Named moves (each a turn or a mirror), then the moves between two rows, first move first; the first pair answered
move sezip:
[  7  24 -28 -14  -9  10 -64  13  45 -23  31  32  -7  -7 -30   3 -26  13
 -53  -7 -17  -6  15  17 -15  12   6  24 -19 -35 -16  -2  15  -7   8  21
  26]  ->  [  0  11 -13  -8  -5  18 -44  21  46 -11  32  52  19 -23 -24  -5 -28   6
 -26 -18 -14 -14  29  27 -49  27 -13  17  21 -21  -5  14  -8 -16  17  -4
  23]
[ 10 -15 -32 -16   1  21   0 -10  17  -2  -8  14  -9  -8  12  19   2  12
  27 -12 -12   1 -22  -9 -31  10 -31  -1  11  17   7  16 -13   6   8  -4
   2]  ->  [ 14 -12 -41 -18  -3  20 -16 -13  14 -12  -8  -1 -26  12  10  21   1  15
   6  -5 -16   2 -26 -15  -8  -1 -13  -3 -20   4  -1  -1   5  12   3   5
   4]
[ -4 -27  -9  10   7   0  -6 -10  -8  11 -36  -7  16  -3  -2  -7  44   0
  11  -1 -22 -23  -8  17 -17  53  -9  10   7  30  10  -4 -27 -10   3  -2
 -21]  ->  [ -2 -16 -20   7  -2  -5 -22 -20  -8   7 -32 -23 -13   7  -9  -5  40   7
 -18  12 -19 -13 -19   7  20  42  13  19 -31   7   3 -13  -2   0  -6  13
 -16]
move tibig:
[  3  -7  43   3  -3   2 -21   3   3  23 -10 -15 -13  26  18 -14   8  -8
   7  27  -5  35   9  15  34  28  -5  21  -3  14  28 -23   5  15 -44  -6
  -8]  ->  [ 10   2  32  18  -2 -14 -20  19  -1   1  -7 -37 -12  10  15  -9   3 -25
 -10  37  -2  29   2  11  46   7  20  20  -4  -3  19 -32  19   9 -27  11
 -17]
[  6 -27 -34  10  -4  -1 -14   0 -14  11 -16  -7 -16 -25 -18  19  30   8
  11  24  13 -26 -12  14 -31  17 -22  22 -13  -2 -58   5  20 -46  34  -3
 -25]  ->  [  4 -39 -26 -14  -6  11 -21 -14 -17  22  -5   9 -18 -11 -18  19  27  26
  17  10  21 -13  -2  26 -34  30 -35  23 -14   1 -54   9  16 -39  15 -15
 -18]
[ 24 -11 -37 -43 -16  47 -27 -47  -2  31 -51 -36   2  16  10  -1  -5   0
  -1 -14 -12   5  -3 -33  31  12  22   2 -60  12 -25 -15  -3   7   7  49
  -2]  ->  [ 23 -10 -44 -36 -14  47 -24 -45  -8  27 -55 -44   4   9   7  -2   0  -2
   1  -9 -16  -3  -6 -41  32   8  31   5 -56  10 -26 -19  -8   7  14  47
  -6]
[  0   1   6  -2  12  17 -12 -17 -10  17   7  15  -5  29   8   9   2  21
 -12 -10   8   8  15   1  -2   4  -6  19  -3   3   4  -9  11  -3 -26  15
  12]  ->  [  3  15  -9  23  13  -1 -12   7 -13  -6  12  -9  -8  14   6   4  10   0
 -23   4  17  -2   0  -9   5 -11  20  11  -8 -12  -8 -14  20  -7  -2  30
  -3]
move Fuge:
[ 41  17  -6 -29 -16 -24  -4  14 -29  12  41  28 -14  43 -29  36 -46  15
   4 -24  23  23  26  25  33 -58 -51 -12 -13 -38 -22   3  32  -6 -13  -8
 -36]  ->  [ 29   4 -17 -32   0   5  15  -2 -25  26  29  53   7  37 -21  32 -40  15
  38 -35  21  -6  30  21 -17 -27 -83 -11  12 -14 -18  31  -8 -20   8 -29
 -31]
[ -1  29 -19 -32 -10 -51   2  -7 -24   7  16 -50  13 -30 -29  22  10  26
  -2 -27  36   6 -42   3  27 -19  33   6  37 -18  29 -26  31  -4 -35  13
 -64]  ->  [-15  18 -46 -37  10 -33  17 -10 -23  -6  26 -20  32 -32 -35  30   3  39
   3 -47  46  -9 -47   5 -19  -9  18   2  45 -12  16   9  17 -13 -13   5
 -60]
[-39  -1 -17 -48  13   5  -4 -13  10   8  38  48 -33  59  -7  22  -9  21
 -10 -36  16  48  19  14  43  -3  11 -12 -41 -27 -17   3   6 -14 -23 -29
   9]  ->  [-44 -10 -23 -53  22  23   4 -25  12  17  21  64 -22  54   1  20  -4  22
  13 -41   9  28  19  13  10  23 -15 -12 -27 -12 -10  16 -25 -21 -14 -42
  19]
[ -5  -5  23 -19 -23 -26 -41   7  10  27  -6 -11 -72  37  27  20  13  28
 -33  21  -8  33  13   3  22  -8   9  -9 -46   5  14 -10  34  -5 -45  -5
  -3]  ->  [-19 -21 -10 -25 -12 -22 -25   8   7  -5  17  25 -60  33   4  28  -3  46
 -38 -12   2  20  -2   9 -18 -33   5 -17 -42  -5 -24  23  44 -24 -18 -12
   3]
move gupa:
[ 14 -14  60  -4 -21  -1  -6  -3   3  36  14  20  11  15  -4   1  -1  21
  20   0  10  39  35  29  13 -20 -11  -7  20   2  21 -23   0   6 -35 -28
   3]  ->  [ 22   7  41   9 -29 -22 -18   6   3  13  15 -13  -7  19  -2   3   2  10
  -6  14   2  41  22  17  46 -43  21  -2  -7 -21   6 -42  26   7 -29  -1
   1]
[ 24  -1  30  55   9   6 -15  13 -21  11 -19 -20  18 -18  44 -38  25 -14
  31  47 -14 -28  12  -9  -4  17 -12 -30  -1  -9  26  -9 -34   0  10   3
 -15]  ->  [ 18  11 -18  50  12 -13 -24  25 -23 -39   2 -21  10 -22  15 -23   3  -2
  -7  28   6 -21 -17 -17  -3 -20  18 -32 -35 -41 -20  -1   9 -18  33  27
 -18]
[  5  -7   5   3   2  -1  11  14  -9 -13  11   5   1 -10  -9   2  -6   5
  -1 -10  10   2  12  -5  -2 -17   4  -8  13  -5 -16  -2  15  -4  13 -10
   1]  ->  [  6  -9  21   2  -4   6  12   9 -10   8  -2   2   7 -10   1  -2   4   1
  10  -3   3   7  19   1   1  -1  -7  -6  23   3   3  -3   1  -1   5 -18
   4]
[ 15 -15  14 -28  -5   5  12   2  -1   0   9  30  13  -3  -6   3  -9   2
   4 -30  21  12  -2  17   3 -27  -4   3  12  -7 -14  14  26  12   0  -2
  -7]  ->  [ 27 -11  33 -24 -13  10  14   0   1  20   4  15  16  -4  14  -4   7  -7
  15 -15  10  10   9  19  14  -5  -4  11  23   8  17   0   5  18 -10  -8
  -6]

(2 to 3 moves a pair)
[  8  36 -21  30   7 -12   4  10  12 -49 -13 -44  30 -76  45  -2   6  -5
 -12  34   5 -63 -75   0 -35  -7  39  13  66   8   9  37  -3 -23  74  12
 -45]  ->  [ 24  16  40 -36 -29 -23 -26 -20   5   7  33 -24 -23   3  21   7 -27  59
 -60  19  30  57 -20  34  63 -34  30  34  11  -6  28  -8  76  34 -58  -7
 -16] => tibig, Fuge, Fuge
[ 24   9  32  10   5   2  -8  -8   6  24 -13 -21  -9  -3  15  -8  10  -4
   2  34  -2  24   9  -6  23  16   4   3  -1   9  24 -25  -9  11 -30 -13
 -13]  ->  [ 17   4  34  20   1  -7   8   3   6  16 -15  -8   7 -15  15 -10  13 -14
  19  32  -4  11   9   3   5  15   0  -1  20  10  29 -15 -22   6 -12 -11
 -19] => tibig, tibig, sezip
[ 16 -24  71  19   4 -30 -27 -17  27 -12 -17 -18   7 -23  -2 -40  -6   2
   0  10  37  21   8  50  43 -32  -2  11  27  -8  35 -61  46  17 -67   6
  12]  ->  [ -5 -50  52  -5  21 -11  -8 -30  27 -15   0  48  36 -16 -20 -34 -26  27
  19 -33  55   7  15  59 -21 -18 -40   3  48  10  12 -15  25  -3 -51 -26
  20] => gupa, gupa, Fuge
[  1   9 -40   9  23   8 -19   2 -20 -30   1 -35  -4 -12  13   9  12 -36
 -11  18 -11 -33 -22 -24  -1  26  16  24 -20  -8   4  17  -3  -9  38  29
 -18]  ->  [ -5  -4 -55 -26  28  25 -26 -21 -21 -26  11  -9 -21  17   1  18   4  -7
 -26  -2  -3 -10 -19 -24   3  25   4  26 -44  -4 -14  28  16  -5  13  17
  -2] => tibig, gupa, gupa
[ 11  34 -25   7   4  24   3  14 -16 -33 -14 -50  36 -16  16  14  43   2
   5  19 -29 -34 -36 -36  -9  40 -15   9  24  -6 -20  34 -59   6  31   5
 -33]  ->  [  2  11 -10 -12   5  26  19   4 -14 -24  14   4  55 -12  -1  23  24  28
  21 -16  -6 -20 -19 -12 -38  45 -48   1  45   3 -23  58 -55   5  22 -27
 -19] => Fuge, gupa, gupa
[ 54 -27 -13  -2  -6   5   7   6 -21  13  19  46  31   7 -11  25 -12  38
 -18  23  54 -12  34  18 -40   2 -32 -24  -5   7  14  48  28 -43  57  32
  -4]  ->  [ 86 -10  26  19 -25 -12 -14  18 -17  31   8  -9  15   5  14  18   6  15
 -25  63  34  14  42  17  30  -5  -1 -10 -10  -1  54  -4  34 -14  30  53
 -10] => gupa, Fuge
[ 14  -2  88 -22  -3   4 -39 -48  13  38 -36  21  20   6  33  -2   8 -11
  25  -2  -5   3  45   7  13  37 -10  -1  37  12  11 -21 -12   3 -10  14
  18]  ->  [ 21  26  58  -8  -6 -15 -57 -30   7   6 -39 -20  -3   3  30  -3  14 -26
 -18  18  -7  11  20  -8  50   8  36   1  -6 -16  -9 -44  26   3   2  51
  10] => sezip, tibig
[ 14 -11   6   7  -6   6  -6 -11  -4  23 -22 -18 -10  -8  15  -3   7 -15
  22  20 -17 -16  -9   9   2  35  -8  -5   7   7  12  -5 -31  -2 -12  -7
   9]  ->  [ 14   5  -7  -2  -6 -12 -20   0 -16  -4  -1 -20 -35   2  -3   9  -9  -3
 -19  12 -12   4 -17   7  26  -5  20  -5 -29 -18 -12  -9  15  -1 -11  16
  13] => sezip, Fuge
